In the data rows, 128 means zero.
Every row has a hidden score from 0 to 30. What is each row's score? 15 is about the middle. The score is a weighted sum of the row's numbers plus the product of two more (or one squared), each taken from its middle value.
[157 105 121 110 112 109 109  78  66 160 125 145  86 113 139 174 125 110
 186 183 184 114 156]: 12
[143 137 154  58 105 182  59 156 125 122 189 120 152 119 157 148 138 146
 127 132 147 117 131]: 21
[109 142 151 122 203 149 122 140 162 137 112 120 167 125  88 125 137 109
 138 116 133 150 105]: 16
[ 78 113 140 159 151 157 112 161 138 110 148  84 179 165 143  98 117 122
  85  64  93 117 108]: 15
[157 138 109 119  77  95 139 137 155 133 136 154 100 128 178 163 141 151
 144 138 130 100 154]: 15
[ 94 137 112 101 139 121 127 149 107 177 116 128 137 107 149 143 154  97
 137 107 111 108  88]: 15
[149 133  84 140  91 130 138 139 144 110 142 123 139 128 171 142 163 151
 115 104 119 127 144]: 18
[ 76 118 101  71 117 115  97 190 124 144 137 134 143  92 175 135 165  84
 119  82  91  82  83]: 20
[121 133  96 173 118 119 132 141 156 101 152 120 115 146 128 119 105 156
  81  88  78 124 162]: 13
[154 118 152 165 140 191  97 125 119  77 151  94 139 170  91  52 106 153
  69 107 124 132 121]: 15
[149  99 127 114  64 104 165 128 145 158  95 166  74  91 149 159 124 134
 161 166 131 108 156]: 8
[138  90 130 131 130 157  74 105 140 103 134 110 155 159 144 132  98 141
 113 153 131  97 141]: 13
[140 131  97 126  84  93 150 108 113 158 108 185  66 129 168 165 125  94
 156 139 111 138 153]: 12
[125 110 112 148 129 138 123 137 134 100 143 109 153 126 111  96 115 120
 123 129 123 134 124]: 17
[142 153  77 100  57  71 162 143 125 177 115 156  71 128 208 185 122 147
 140 133 137  87 153]: 14
[151 137  86 126 128 133 157 160 125 117 119 135 147 129 143 143 144  95
 172  61 149 126 156]: 26
[100 116 118 114 129  97 105 135  98 121 128 104  88 143 140 131 155 128
 110 149  97 112  78]: 13
[151 118 148 133 123 208  91 115 112  81 177 126 151 173 119 125 111 146
 107 183  84 132 169]: 19
[151 144  82 156 129 113 153 127 132 108 134 115 130 167 133 105 136 134
  75 137  93 124 112]: 17
[130 140 100 125  81  99 160 120 130 162 113 180  72  96 167 169 140  92
 167 125 134 122 158]: 13
[116 163  52  86  81  70 142 148 131 152  91 185  88 111 206 179 162  98
 140 132 109 111 146]: 22
[123 137  93 121 113 140 132 142 139  99 149 128 115 121 108 101 137 141
 101 133  99 129  97]: 13
[121  83  66 159  83 129 121 113  79 129 125 109 139 176 164 109 119 106
  93 111 106  73 152]: 13
[105 124 145  95 182 127  83 128 169 151 119  86 183  99  93  93 135 116
 106 150 119 128  60]: 22
[130 126 172 175 104 146  92  95  57 124 148  42  90 217 127  81  92 146
  91 126 152 145 141]: 16
[ 78 110 148 136 144 125  98 104  89 156 121  65 117 152 120 103 102 112
 124 119 107 102  66]: 11
[148 119 110 111  86 107 144 120 120 149 119 107  73 123 151 135 131 132
 148 138 136 121 126]: 14
[102  80 129 125 113 123 145 124 115 136 118 123 110 123 147 132 150  94
 128  85  69 103  88]: 14
[ 82 128 131  72 173  88 118 146 160 177 122 117 153  57 136 137 176  98
 118 106 155  91  75]: 25
[144 143 139  94 120 128 114 139 137 141  95 136 108 128 114 124 135 104
 141 127 141 134 129]: 14
[146 113  71  77  94  98 131  98  88 186  76 168  83  74 181 182 114 103
 179 168 139  92 111]: 10
[ 97 105 128 166 127 104 151 108 179  86 130 140 116  92 127 139 118 177
 123 117 102 121 117]: 5
[134  85 191 181 130 151 132  89 128 115 154  73 111 183  94  81 101 151
  94 113 152 145 128]: 11
[150 130 150  93 106 109 160 139 115 128 126 115 115 120 143 147 111 142
 167 159 155 139 148]: 14
[144 102 106 160 158  81 187  76 149 142 101 102  94 117 109 131 105 143
 139 132  91 122 112]: 10
[144 140 143 155 146 136 156 122 167 129 100 160 154 130 138 162 121 108
 178 118 173 161 162]: 14
[115 172  52 148 140 151 141 179 154 100 153 129 162 166 177 122 143 123
  89  94 120 142 135]: 22
[106 147 118 101 137  94  91 102 118 165 141 172 120  82 165 160 119 150
 134 179 148 121 108]: 16
[140 121 128  96 166  86 138 125 144 155  95 146 164  76  88 149 132 103
 171  85 175 112  89]: 28
[144 129  99  98  79  88 166 132 163 151 113 184  84  81 156 176 147 136
 166 146 129 135 153]: 12
[144 170 123 117 125 115 140 119 110 150 113 160  87 159 131 130 150  80
 128 147 148 139 160]: 18
[149 148 122  91 112 110 142 121 125 145 116 161 110 145 164 146 137 138
 145 174 161 149 149]: 16
[128 102 127 148  84 118 131 110 139 131 108 142 127 111 135 120 100 146
 139 115 124 125 121]: 8
[144 179 125  93 118 133 167 161 122 120 112 158  95 109 130 131 153 103
 145 137 171 167 158]: 15
[138  94 148 174 117 150 123 104 133 123 129 125 189 119 134 101 117 134
 125  78 123 112 131]: 18
[178 109 162  70  82  74 130  97 112 170  86 114  79 107 128 141 123 117
 168 192 171 109 134]: 15
[114 101 152 156 185 180  59 110 119  70 167 137 190 119  99 105 109 140
  77 120  31 127 111]: 27
[ 99  55 154 145 119 134  91 100  92 148 161  86  89 185 115 108 103 117
 107 112 116 119 106]: 16
[159 122 152 234  97 223 101  98  82  60 162 120 122 196 153 114  98 138
  84 131  77 131 182]: 5
[177 169 187 185 163 184 177  97 130  85 121 129 111 186  70  82 129 141
 130 147 119 217 168]: 10
[ 86 131 212 185 191 134 124 119 185  70 156  69 164 124  49  58  94 188
  56 122 148 125 120]: 10
[117 105 121  92 133 137  62 162  74 142 125  92 106 126 117 114 148 104
 127 115 101 105  81]: 13
[ 91 152 114 143 158 137 107 125 139 102 146 154 161 114 160 132 162 107
 120 117 117 135 117]: 17
[128 191  64 150  96  94 171 144 110 141 127 145 100 132 177 151 121 131
 114 118 111 123 157]: 18
[168 149 115 107  98 123 155 122  98 133 101 176  86 152 136 139 139  74
 167 151 164 153 208]: 18
[127 144 211 201 157 165 121  86 103  85 155  54 131 206  64  54  95 179
  66 120 161 148 133]: 10
[107 111 153 156 163 181  73 154 133  84 161 126 157 153 107 107 109 180
  83 116  89 125 119]: 15
[126 111 121 131  92 122 139 137 142 116 158 117 125 125 154 154 144 115
 140 119 141 120 129]: 18
[116 161 105 114 162 123  93 175 124 130 129 122 166 112 131 102 150 119
 117 120 167 158  94]: 18
[139 140 125 121 165 150 127 145 129 147 113 120 186 144 158 135 146  89
 143 133 160 141 121]: 21
[123 147 151 166 141 167 103 127 106  93 158  96 141 174  89  78 110 155
  69 123 120 129 142]: 12
[126 141 112  98 118 100  96 129 131 150 133 140 124 149 185 166 112 157
 128 167 141 114 155]: 17
[130 125 144  92 113 121 117 133 124 155 125 188 121 104 175 175 123 139
 151 149 165 120 158]: 10
[137 110  85  90  65 109 169 146 146 140 115 130  75 102 173 167 133 162
 152 145 138 105 137]: 13
[125 118 169  86  98  92 132 102 143 183 106 143  88  90 133 162 100 122
 176 172 177 137 115]: 14
[128 143 115 104  84  81 143 114 135 154  92 179  67 127 172 168 144  92
 158 145 131 128 146]: 15
[128 120 127 137 100 121 110 157 125 123 153  70 134 126 124  88 124 128
 107 128 146 130 122]: 18
[162 126 120 118 110 148 136 109  96 122 102 157  99 178 112 107 140  71
 145 153 167 148 188]: 18
[101 116 173 128 177 155  91 147 149 102 138  92 162 125  53  70 112 138
  98 117  78 140  84]: 25
[129 147 111 114 125  90 114 104 108 161 135 146 124 113 205 172 118 123
 124 152 166 103 135]: 25
[129 131  97 119 126 145 169 145 109 131 119 120 126 181 120 123 169  79
 148 108 157 152 163]: 21
[114  83 126 148 116 107 123 118 111 136 120  78 128 158 116 113 134 123
 129 101 127 110 114]: 14
[156 145 111 109  95 127 171  92 138 130 128 168 104 103 127 156 119 115
 167 185 137 156 166]: 17
[128 161  96 152 126 110 147 170 157 103 142 148 118 159 152 130 170 144
 104 114 135 160 166]: 18
[ 97 106 148 126 123 119  99  95  86 155 132  98  74 160 120 125 121  92
 113 114 150 106 104]: 15
[101 147 138 201 117 168  99 125 106  88 155  82 140 192 131  95  92 142
  64 102 151 110 149]: 14
[152 175  67 135 107 136 153 126 132 117 122 127 124 137 148 140 134 111
 149 162 151 137 162]: 29
[ 96 160 195 159 190 115 122 131 136  92 168  58 128 138  78  81 112 166
  64  93 120 125 117]: 13
[157 161  94 125  85 110 156 125 116 128  99 162  94 172 150 133 158  69
 121 116 141 139 190]: 20
[138 148 134 108 108 110 155 120 104 162 110 161  90 161 144 144 138 110
 142 158 135 140 177]: 15
[130 132 141 113 141 118 107 112 173 110 138 181 126  88 147 149 114 146
 127 160 155 128 140]: 11
[145 131 138 149 155 153 128 148 120 108 136 118 176 124 131 133 135 112
 138  93 179 147 149]: 15
[133 117 108 129 122 112 143 122 134 137 120 119 148 140 163 148 128 136
 143 113 124 119 119]: 14
[132 125 123 112  94 111 149 105 113 167 106 163 101 130 131 154 134  84
 153 145 146 127 174]: 17
[ 82 128 103 162 122 127 129 153 126 172 125 123 125 157 132 113 133 123
 121  74 115 126 108]: 12
[ 94  83 108 134 132  75 163 137 119 154  93 108 164  89 144 151 152  84
 175  44 187  81  92]: 15
[102 155  91 164 137 141 103 127 112  82 144 122 150 149 129  99 136 155
  65 103 103 104 127]: 11
[186 180 104  99 174 131 145  89  40 137 129 176 138 107 131 192  81  98
 205 182 213 176 192]: 15
[142 124 106 129  76 102 116 126 123 135 149 108 117 150 168 135 116 177
 112 135 107  95 125]: 12
[109 142 114 132 115  99 134 131 129 142 122 122 155 146 143 156 120  84
 137  97 130 118 142]: 22
[100  93 136 128 145 144  97 121  99 148 132 112 140 145  92 100 103 131
 105 115 103 116 121]: 15
[ 88 192 170  76 189 108 152 163 201 147  92 117 180  76  71 110 149 137
 141  68 157 142  73]: 17
[119 105 135 132 112 152  95 140 132 105 156 136 146 104 150 148 169 114
 131 134 126 130 121]: 15
[ 83 161 193 194 163 142 127 149 168  82 163  62 147 169  79  57 111 159
  51  72 139 148 129]: 15
[149  95 218 178 151 171 118  73 130  70 153  60 131 168  48  64  78 160
  94 141 105 140 133]: 19
[127 127 102  97  89  95 132 163 184 171 112 185 101  94 180 184 144 144
 151 155  90  99 131]: 12
[111  97 125 155 119 129 103 110  76 131 150  63 121 186 147 105 117  99
  96  95 108 109 132]: 16
[141 105  41  64 107  96 155  92  72 220  55 178  96  77 173 164 120  97
 192 149 143 103 103]: 9
[124 128 118 143 137 125  97 120 126 138 134 126 107 160 120 122 137 151
  91 108  92 116  84]: 10
[131  82 127 137 125 144 149 131 181  94 146 145 181 115 109 117 132 183
 116 133 113 108 100]: 22
[148 144 148 127 114 130 119 122 142 122 138 129 106 119 133 126 142 109
 127 153 129 137 146]: 17
[146 158  95 167 128 138 132 136 133 115 127 121 146 132 136 107 151 128
 112 125 127 147 128]: 19
[164 143  78 111 106 117 152 114  89 139 133 180  71 150 180 174 120 114
 159 162 140 132 150]: 12
[ 98 132 131 124 199 166  89 123 149 122 139 102 182 153  81  76 114 151
  86 141  56 130  59]: 15
[129 132 184 177 163 175  96 115 122  69 153  67 135 176  86  83  88 180
  69  95 113 138 128]: 7
[128 121 110 153 134 143 151 135 131 153 105 133 193 138 164 154 154 107
 164  73 144  98 121]: 15
[125 100 136 131 130  94 154 119 118 157 111 133  75 151 125 137 128 105
 137 171 112 149 127]: 13
[150 135 146 109  93 104 161 128 156 152 108 133  83 114 154 163 112 168
 140 127 111 114 141]: 8
[128 107  90 184 108 129 168 119 169  96 143 148 158 112 133 106 143 170
 114  97  87 111 123]: 12
[109 108 130 146 114 146 106 151 168 119 178 147 134 120 117 125 149 189
 125 103 113 127 105]: 17
[155  97 177 110 120 146 132 125 172 131 137 134 108 109 110 116 151 167
 154 160 150 169 146]: 10
[160 158  83  96  96 113 137 122 100 139 133 159  80  97 172 164 118 109
 163 192 137 136 152]: 16
[ 67 166 128 102 156 128 114 170 133 156 145 106 166  93 130 138 179 113
 124  92 143 114 107]: 26
[201 218 184 226 140 221 195 116 108  74 152 146 125 225  95  87 142 141
 115 145 156 229 205]: 13
[ 89  97 116  85 152  98  96 122  97 146 107 109 130  79 124 129 154  98
 149 122 112  87  56]: 11
[111 143 171 186 161 190 113 114 139  70 175  64 146 163  91  79  98 150
  71 101  90 131 148]: 13
[104  96 135 138 138 132 141 121 123 162 119 116 171 101 123 159 147  93
 147 102 117  91 112]: 16
[116 130 147 118 136 101 128 117 147 129 127 127 106 106 104 131 143 120
 152 148 127 153 131]: 15
[143 155 110  81  90  85 167 123 127 162 116 181  85  90 150 172 133 132
 171 195 157 150 149]: 17
[115 105 129 154 123 105 142 122 128 116 132 105 112 125  96  87  96 123
 104 139 108 142  91]: 13
[150  94 167  89 122 128 102 104 124 147 126  99 124 137 132 156 115  99
 166 162 129 119 115]: 20
[112 118 194 189 184 163 136 131 177  78 136  78 157 134  50  76 111 168
  70 108  94 131 106]: 10
[105 120  98 111 169  73 117 136 142 139 101 100 163  57 131 167 126 107
 147  38 137  73 101]: 15
[139 150 107 137 145 141 127 145 105 120 119 138 185 124 152 156 130  97
 138  96 155  96 129]: 18
[111 133 120 142 122 141 128 153 127  98 153 105 109 131  99  84 114 152
  88 125 122 151 125]: 10
[154 116  97 106 137 120 114 133 142  89 143 109 107 117 106 114 131 139
 119 171  90 156  87]: 14
[ 92 141 211 140 197 167 117 144 161  94 149 102 168 103   8  62 116 168
  77 126  76 158  96]: 20
[110 155 112 174 172 191  99 166 138  78 153 113 181 151 128 105 153 165
  77 117 101 155 129]: 15
[132 123 159 156 138 164 107 131 120  47 168  69 131 162 115  70 102 173
  67 124 129 135 116]: 8
[165 116 124 153 120 117 172 123 137 116 101 136 139 132 134 159 127 111
 162 101 131 127 135]: 18
[ 83  94 102 149 114 116 129 139 113 148  94 110 134 167 142 118 137 101
 124  74 122  94 105]: 11
[135 133 114 127  85 105 156 107 118 171 125 156 101 134 178 172 132 100
 157 162 133 111 165]: 19
[139 146  47 112  94  97 170 131 107 181  99 170  88 113 156 163 130 112
 163 126 135 115 147]: 13
[134 144 112 147 175 130 144 136 136 134 105 129 162 112 122 145 149 100
 164 110 161 129 121]: 15
[128 178 135 191 119 166 143 146 165  78 175 154 131 145 126  97 166 155
  89 150 133 180 179]: 20
[113 130 120 138 117 108 124 152 125 123 133 127 121 101 116 146 149 119
 128 102 126 104 105]: 14
[121 109 140  91  81 113 177 121 152 169 106 130  85 102 152 179 121 132
 184 166 135 121 135]: 16
[ 99 112 137 153  99 129 129 118 151 125 166 146 119 106 133 144 137 136
 126 106 111 117 138]: 14
[ 64 119 143  82 192  73 111 138 160 207 112 106 165  87 121 129 150 111
 125 100 131 105  59]: 20
[127 152  64 153 119 103 149 155 144 118 138 135 110 178 164 139 131 105
 113 113 129 134 152]: 20
